In the data rows, 128 means zero.
Every row has a hidden score. In each pair, how much higher is the second row's than the first's? 10 means about the same, 20 much higher and 0 much lower. The score is a weighted sum of the row's numbers plus the product of two more (or one squared), each taken from its middle value.
106 138 132 126 159 81 172 95 157 118 150 121
106 138 173 136 108 132 152 114 166 99 150 95 6
164 159 153 146 87 183 91 144 62 105 109 130
93 118 91 157 139 142 101 174 91 170 78 172 13
93 118 102 116 128 91 142 154 147 170 89 172
93 97 91 136 149 132 101 174 128 170 78 172 11
164 159 132 126 108 183 71 164 62 118 89 147
138 159 112 126 149 111 172 95 157 99 130 104 7
93 107 91 157 128 152 91 174 109 170 78 172
93 77 102 116 149 132 121 174 128 170 89 172 12
144 138 122 116 128 111 172 95 157 99 160 104
157 138 132 116 118 111 152 105 166 99 150 95 10
164 159 153 136 108 183 111 114 81 99 140 95
112 148 132 126 159 81 162 95 166 112 140 121 11
164 159 122 136 108 183 71 154 62 118 89 155
164 159 153 146 98 183 81 144 62 105 119 121 7
164 159 173 105 108 132 132 105 119 99 150 95
119 97 91 136 149 81 162 134 166 105 160 147 10
164 148 163 105 128 122 132 105 109 99 171 95
93 77 102 146 118 163 81 184 100 170 130 164 10
93 128 102 116 118 101 132 164 147 170 78 172
93 118 91 157 98 122 132 144 157 170 78 164 9
164 159 153 146 108 183 91 134 72 99 130 104
164 107 163 126 128 111 132 105 157 99 150 95 9
138 97 132 116 159 91 162 134 166 99 150 104
164 148 122 136 108 183 81 154 62 118 78 164 11
93 77 102 146 128 163 81 184 100 170 119 164
164 148 163 105 118 122 132 105 119 99 171 95 10
164 159 153 146 87 183 91 134 100 99 130 95
99 118 91 105 149 81 162 154 166 138 109 164 11
93 77 112 146 128 163 81 174 109 170 99 172
164 148 173 146 118 173 101 105 91 99 130 95 9
164 128 143 116 118 111 142 105 147 99 171 95
138 128 163 116 118 111 172 105 157 99 150 95 10
138 118 102 136 170 101 172 95 147 125 150 87
164 148 143 126 159 183 121 105 91 99 109 95 1
131 77 163 116 170 132 142 85 166 118 140 104
93 87 112 146 128 163 71 174 91 170 119 172 9
164 107 163 136 118 111 162 105 128 99 150 95
93 107 102 146 128 163 81 174 109 170 78 172 8
164 128 143 116 118 111 152 95 157 99 150 104
106 66 102 136 108 163 71 184 109 170 140 164 12
164 128 163 105 118 122 162 105 128 99 150 95
164 148 163 126 98 122 132 105 119 99 171 95 9
164 159 122 136 108 183 71 164 62 118 89 147
93 148 122 116 128 101 132 114 157 170 78 164 7
164 128 143 116 118 111 152 105 138 99 171 95
164 128 153 116 118 111 152 105 157 99 140 95 10
93 107 81 126 128 111 132 174 138 170 89 172
93 128 102 116 139 91 152 134 157 170 89 155 10
99 66 102 146 118 163 81 184 100 170 130 164
93 159 143 116 128 101 162 95 166 131 99 155 10
93 107 91 157 139 142 91 174 109 170 78 172
164 169 163 146 118 142 101 105 91 99 150 95 11
93 77 112 146 128 163 91 184 81 170 119 164
93 97 122 146 128 163 71 174 100 170 89 172 9
99 128 122 116 159 81 162 114 166 112 150 147
93 97 91 126 139 91 142 174 119 170 109 172 12
93 107 102 157 128 152 81 174 109 170 78 172
93 107 91 146 128 163 91 184 109 170 78 164 11
164 159 173 136 108 152 111 105 91 99 150 95
93 77 112 157 128 152 81 184 91 170 119 164 10
93 77 102 146 128 163 101 174 109 170 89 172
93 77 102 146 128 163 81 174 100 170 119 172 10
93 77 91 136 118 163 152 114 166 164 109 147
164 159 173 126 98 152 101 105 119 99 150 95 9
164 159 143 136 87 183 91 164 62 105 109 130
151 118 153 116 139 111 162 105 166 99 130 95 9
164 169 163 136 118 163 101 105 91 99 140 95
164 128 163 177 98 152 101 105 109 105 150 87 13
93 107 91 126 139 111 121 174 138 170 78 172
93 128 102 116 118 91 132 164 147 170 89 172 9
93 128 81 105 139 122 142 174 109 170 89 172
93 118 102 157 108 152 71 174 119 170 89 172 8
125 159 143 116 128 101 162 95 166 99 150 113
106 148 132 126 159 81 162 95 166 118 140 121 11
93 107 91 136 149 111 111 174 128 170 78 172
164 159 173 136 98 152 111 105 100 99 150 95 9
164 118 163 146 98 183 81 124 119 99 150 95
93 97 91 146 149 122 111 174 119 170 78 172 8
93 77 102 146 128 163 81 184 100 170 119 164
125 148 143 116 159 111 172 105 157 99 130 95 11
93 77 102 146 128 163 81 174 109 170 109 172
164 128 153 116 118 111 152 105 128 99 171 95 10
151 138 122 116 149 111 172 95 157 99 130 104
164 148 163 126 98 122 132 105 119 99 171 95 9
93 138 132 105 159 91 162 105 166 151 119 121
164 97 173 116 139 163 121 105 109 99 160 95 9
93 107 91 136 149 111 111 174 128 170 78 172
93 97 91 157 139 142 101 174 109 170 78 172 10
93 97 81 146 149 142 111 174 100 170 89 172
144 138 132 116 118 111 152 95 166 99 171 104 9
93 87 122 157 128 152 91 174 100 170 78 172
93 118 91 146 149 111 101 174 119 170 78 172 11
164 128 143 116 118 111 162 105 147 99 150 95
164 138 122 116 128 91 142 114 157 99 160 104 10
93 107 91 136 139 111 111 174 138 170 78 172
93 118 91 116 128 91 152 154 157 170 99 155 10
164 97 112 146 149 132 152 95 119 99 171 104
93 97 122 146 128 163 71 174 100 170 89 172 5
144 118 143 105 159 122 172 105 157 99 130 95
164 159 122 116 139 111 162 95 119 99 150 104 11
164 159 153 146 108 183 91 134 72 99 130 104
164 159 153 146 108 183 91 134 81 99 130 95 10
125 128 153 116 159 111 162 105 166 99 140 95
164 128 143 116 118 111 142 105 157 99 160 95 9
93 128 102 146 108 101 142 134 166 164 78 164
93 138 112 85 128 101 142 114 157 170 119 164 12
131 148 122 116 139 91 162 105 166 99 160 113
93 148 102 126 128 91 101 174 128 170 89 172 9
93 107 91 157 139 132 91 184 119 170 78 164
106 77 143 126 159 111 172 85 157 125 150 138 12
112 107 91 146 118 81 121 184 166 105 150 164
93 128 91 116 139 91 142 134 147 170 99 172 7
93 148 112 105 139 91 162 105 166 157 119 138
164 169 163 116 98 152 121 105 109 99 150 95 9
93 107 91 146 149 111 111 174 119 170 78 172
164 138 132 116 118 111 152 105 138 99 171 95 9
93 138 153 85 170 122 172 105 147 138 119 113
93 118 91 146 128 163 101 174 91 170 78 172 9
93 128 91 146 149 111 111 174 100 170 78 172
164 138 153 126 108 111 121 105 147 99 171 95 6
164 118 153 116 128 111 152 105 157 99 140 95
119 128 163 157 98 152 111 105 166 99 171 95 10
164 148 163 146 98 132 101 105 119 99 171 95
93 77 102 146 118 163 81 184 100 170 130 164 11
164 169 132 105 108 132 142 105 147 99 140 95
164 169 153 136 118 173 91 124 72 99 140 104 6
99 148 132 146 118 81 162 105 166 125 160 113
93 128 102 116 139 91 152 134 157 170 89 155 7
151 118 143 105 149 122 172 105 157 99 130 95
157 128 143 116 118 111 152 95 166 99 150 104 9
93 107 81 126 159 101 132 164 119 170 99 172
93 97 81 126 139 122 142 174 119 170 89 172 9
119 66 91 105 118 152 71 174 119 170 171 155
93 97 81 136 159 132 132 164 100 170 89 172 8
93 87 81 136 149 152 111 184 91 170 109 164
164 128 143 116 118 111 152 105 157 99 150 95 8
93 107 91 136 149 111 111 174 128 170 78 172
93 128 102 116 139 91 142 134 147 170 89 172 10
164 159 122 146 108 183 71 164 62 118 89 138
93 107 102 157 128 152 81 174 109 170 78 172 9
93 97 91 136 108 152 111 174 138 170 78 172
164 118 153 116 128 101 132 114 157 99 160 95 7
93 128 102 116 139 91 162 134 147 170 89 155
93 148 112 105 159 91 162 105 166 138 140 130 9
164 128 122 116 139 111 162 95 147 99 150 104
164 138 132 116 118 111 152 105 157 99 150 95 10
93 118 102 116 139 163 121 174 81 170 78 172
164 159 132 157 108 183 71 154 62 112 99 130 8
164 159 132 157 98 183 81 134 62 105 109 147
93 118 81 116 159 111 142 144 128 170 89 172 12
164 159 143 157 98 183 81 144 62 105 119 121
164 118 163 105 128 122 132 105 138 99 171 95 11
125 148 132 116 159 91 162 85 166 112 140 113
164 169 153 136 108 173 111 114 81 99 140 95 9
138 159 122 105 128 101 172 95 157 99 150 121
106 148 132 126 159 81 162 95 166 118 140 121 11
93 148 112 105 159 91 162 105 166 144 119 138
164 159 122 136 108 183 71 164 62 118 89 147 11
131 148 122 116 159 101 172 95 157 99 140 113
164 148 163 116 118 111 132 105 119 99 171 95 9
93 118 102 116 149 91 121 154 147 170 89 172
138 107 184 167 118 111 121 105 157 105 150 87 10
151 118 132 116 139 111 172 95 157 99 150 104
164 118 102 136 170 122 152 105 128 105 150 87 14
93 138 153 136 98 101 111 124 157 157 181 95
144 128 173 116 118 111 132 105 166 105 160 87 10
131 148 122 116 139 111 162 95 166 99 160 104
164 138 132 116 118 111 152 105 157 99 150 95 9
164 169 153 126 98 152 121 105 100 99 160 95
164 169 122 157 98 142 81 174 72 99 140 121 9
164 128 122 105 139 122 162 105 138 99 160 95
164 107 173 105 128 132 132 95 138 99 160 104 10
164 138 173 136 108 173 111 105 91 99 150 95
144 159 122 116 128 101 172 95 157 99 140 113 11
164 128 122 116 139 111 162 105 147 99 150 95
164 159 122 136 98 183 71 154 62 125 89 155 11
164 159 153 136 98 183 71 154 62 112 109 130
164 128 143 116 118 111 142 105 147 99 171 95 9
93 77 102 146 118 163 81 184 100 170 130 164
93 118 81 136 149 122 132 174 91 164 89 181 14
164 138 132 116 118 111 142 105 147 99 171 95
93 77 102 146 118 163 81 184 100 170 130 164 10
125 128 153 116 139 111 162 105 166 105 160 87
157 138 132 105 118 122 142 105 166 99 160 95 14
93 148 122 146 159 91 162 105 166 125 130 113
93 77 91 136 139 163 111 174 91 170 109 172 7
119 138 132 126 159 91 162 85 166 112 150 113
93 97 143 116 159 91 172 105 157 151 119 138 12
93 118 153 177 98 101 101 154 147 170 130 95
93 107 91 157 128 152 91 174 109 170 78 172 4
131 138 122 116 159 111 162 85 166 105 150 104
164 159 173 136 118 152 101 105 91 99 150 95 9
93 128 102 116 139 101 111 174 138 170 78 172
93 128 91 126 149 91 152 124 157 170 99 147 11
164 148 173 146 98 122 111 105 119 99 160 95
164 128 163 146 98 183 101 105 109 99 150 95 10
164 148 122 136 98 183 71 154 62 125 89 164
164 159 132 157 108 183 71 154 62 112 99 130 8
93 87 81 146 128 163 101 174 109 170 99 172
164 159 153 146 108 183 91 134 72 99 130 104 9
112 138 81 136 170 122 172 85 147 131 89 155
119 138 132 126 159 111 162 85 166 112 150 95 8
164 138 163 105 118 122 142 105 119 99 171 95
106 159 143 126 149 81 162 95 166 118 130 121 11
144 118 132 116 139 111 162 95 166 99 160 104
144 128 143 116 118 111 162 105 166 99 160 95 10
125 138 132 116 170 81 172 114 147 112 150 95
93 118 91 105 149 122 152 144 128 170 78 172 7
